Each row has a name. Each piece below is followed by the name of the row it came from, unless a question asks for something else. Each question is about the rows just above it. Places in a row count from 1.

150, 90, 143, 156, 63, 135 -> vadag
119, 48, 160, 178, 76, 185 -> Zom
178, 142, 123, 149, 13, 92 -> Meku
159, 72, 148, 166, 45, 117 -> beso
103, 139, 144, 141, 37, 196 -> rovam
151, 74, 153, 187, 67, 134 -> rofu
134, 151, 74, 153, 187, 67 is which row reordered?	rofu
Number of entries in 150, 90, 143, 156, 63, 135:	6

127, 58, 231, 153, 136, 150 : romak
146, 88, 178, 171, 139, 85 : felet
142, 147, 167, 167, 150, 93 : voru
120, 160, 75, 183, 191, 152 : Zis
153, 136, 231, 150, 126, 58 : Mobez
Where in the named rows is 127?	romak, 1
Row and place of 85 in the named rows:	felet, 6
Where do 153, 136, 231, 150, 126, 58 appear?	Mobez
which: 120, 160, 75, 183, 191, 152	Zis
Put 126, 58, 153, 136, 231, 150 back in order: which row is it?	Mobez

